Each named move below is a turn or a mirror, shown by a few rows before and after it. Which moves, in which order, take the first row of each later pair to the second? The first pair is answered.
Z_127:
[-12  -3 -13   1  15   2   5  15  -1 -14  12  -1   1  -8  -4  -6] -> [-10  -2  -9  -4  19  -1   4  11   4 -15  13   1   3 -11  -4  -3]
[ 18  13  22 -18  15   0   0  10 -21 -12  -6  11  -4 -14  23   8] -> [ 10   5   4   1   0   6  10  20 -38 -10 -14   2 -16  -4  21  -3]
[-16 -13 -33  19   4  11  15  21 -14 -20  -1 -17  -8   0 -11 -14] -> [ -1   3   7 -19  34  -1  -1  -2  21 -25  17   4  17 -19  -5  13]
[-21 -14 -13   3  18   8   1  17  -3   0  -5   7   4   2 -25  -5] -> [-17  -9  -2 -10  26   5  -1  14   6   1  -2  12  11  -6 -22   3]
Z_525:
[ -1 -15 -30  -9  -8  -8   4  16 -32  -8  -3   5 -14 -11  15 -21] -> [ -3 -19 -29 -18   4  -7  -1  15 -25 -18   3  10  -8 -19  13 -18]
[ -5 -15 -19   4   4  -7  21   3  13 -46   2  22  -5  -1 -16 -13] -> [  5  -6  -4  -9 -18 -15   8 -19   7 -39 -10  34 -10   2 -12  -6]
[ -7  -4  17 -17   9 -21 -17   1  -6 -10  -1  21  -4   3  -7  -7] -> [ -4  -3  11   3 -11 -17  -9   8 -20   8 -10   5 -13  19  -5 -14]
Z_667:
[ 14  -2  29  12  -7   3  -7  -1   2  39 -46  -3   8   3  14   1] -> [ -7 -26  -2  13 -18   4 -11   4 -19  14 -52   3 -13  -2   3 -14]
[ 15  11  15 -13 -24 -16 -13 -22 -15  10 -10  15 -11   3   7   4] -> [ 16  11  12  -5 -28 -13  -9 -16 -18  16 -12   7 -14  10   8   1]
[ 13   2  18 -17   9  -9 -17  -5  -3  -6   5  20  19 -16   0  -5] -> [22 15 19 10 -2 -3  2  7 -5 24 -2 -5 16  3  6 -8]
Pairs:
Each pair is 2 to 3 moves apart.
[-23 -17  -8 -24  17  -9 -13  -2   5 -36   7  20   1 -29 -11  -2] -> [  2   4   2   0 -46 -20 -10 -13 -25  10 -28   2 -25   8   4 -11]
Z_525 Z_667 Z_127
[  2  -7  12 -42   6 -13 -14 -32   7 -32  -1  28   1 -20   7   6] -> [-21 -32 -36  -1  -5   4   7   5 -21 -38  -8   2 -15  -8  -6 -21]
Z_127 Z_525
[ 23  27  27  -4 -25  -8   5  -9  -4  24 -10  -2   3   8   5  -1] -> [-14  -8 -23  13   8  13  20  30 -11 -14   9 -11   3  -5 -14 -16]
Z_667 Z_525
[-21 -15 -33   6  14  -2   1  13 -16  -9 -12  10  -5  -4   4 -19] -> [  5  10   9 -22   6 -18 -18 -19  -2   6 -15  29   3  -6  16   2]
Z_525 Z_525 Z_667
[-23   7   6 -16  22  -6  -6 -31   5  -8  10  20  12   1  -8  21] -> [-15  16   2  25   2   4  16 -11  -3  30  -2 -14   6  28  -1  12]
Z_667 Z_127
[  3  10   2  10 -11   3   8   9  -4  14   0 -14  -2  11   3  -5] -> [ -8  -2  -2 -19   3  -1  -8  -1   0 -20   6  10  -1 -10  -5  -3]
Z_667 Z_525 Z_127
[ 21  18  43  -5   6  -7  -9 -24  -4  11  -6  23 -18   8   0  17] -> [-15 -18 -17  25  12  13   9  12 -28 -20  -5   5 -33   6 -14  -8]
Z_667 Z_667 Z_525
[ 14   8  23 -27  23  -7  -6 -12  20   0  12   8   9  -8   4  17] -> [  3  -8   3 -28 -15 -10 -17 -23 -14 -17 -10  19 -21  -3  -1   1]
Z_525 Z_667 Z_667
[ 12   2  -3 -20 -27  13  -9 -27 -26 -20 -23   5 -26  -1 -23 -11] -> [  4   3 -11   4  32  38  20  13   8 -20  12 -24   7  -8 -28  -8]
Z_667 Z_525 Z_525
[ -4  17 -13  16  19  30  18  28 -15   0  18 -11  -3   8  -3  -6] -> [ 10  31   4  17  11  23  16  17 -12  18  13 -16   1  18   6  -1]
Z_525 Z_667 Z_127
[ 32  14   3 -28   2  -6  -9 -22   7  12   0 -10  18  16   6   7] -> [ 28  15  -3  -6   3   0   2  -7   5  22  -1 -23  20  24   8   3]
Z_525 Z_127
[ 21  26  39   1  -3  -8   5 -10 -10  29  -9  -9   3  18  21  19] -> [ -7  -7  13 -33  24  -7 -15 -15 -11 -31   6  25   1 -17   2  17]
Z_667 Z_525 Z_525
[ 15  22  20  -2  20  16   4 -14  21  13   2  -5  11  21  12  13] -> [ 11  22  14   6  21  17  11  -6  19  16   4 -13  11  27  13   9]
Z_525 Z_525
[-14   6  19   0  41   1 -25  14  21  10  42 -17   7 -14  10   7] -> [ -9   8  15  16  35   4 -15  24  14  24  38 -30   6  -4  14   1]
Z_667 Z_127
[ 12   9  15  14  20  12   7   4  14   1  -1 -14   2 -11  -3  14] -> [ 16   7  17  -2 -11  -1 -10 -18  -6  -5 -20   4 -15  -9   0  12]
Z_667 Z_525 Z_525
[  4  -2  -8 -41  17  17 -11 -16   7 -23  12   6   8 -16   2 -10] -> [ 17  14  12 -40  15  15  -8 -20  17  -2  11   1  17 -12  10  -5]
Z_127 Z_525 Z_667
[ 26  21  37 -23 -35 -18 -13 -40  -2  17 -19  20  -6   8   8  11] -> [  4  -5  -1 -12 -52 -13 -11 -28 -32  -6 -29  19 -30  10  -4  -8]
Z_667 Z_667
[ 32   6  22   0  -5 -21  12  12  21  12   0  -6  18   9  22  -7] -> [ 28   3  19  -2   9 -19  14  16  29   5   8  -4  25   1  19  -4]
Z_525 Z_525
[  4  -9  -7  10  10  -5  15  25  -7   0  -6 -10   0   2   8   5] -> [  0 -13  -1 -13  12 -10   1   9  -8 -17  -4   9  -3  -8   5   7]
Z_525 Z_127 Z_525
[-16 -20 -14   1   3   8  -2  17  -5 -21   9  -1  -5  -7  -1  -7] -> [ 4  5 16  0 14  5  3 13 21  5 15 -5 14 -2 10 11]
Z_127 Z_667
[-11  10   9 -21  40   7  -1   0  28 -13  14  12  21  -8   1  11] -> [ -7  18  -5  29   4  15  22  22   4  25  -7 -22   7  23   8  -5]
Z_667 Z_525 Z_667
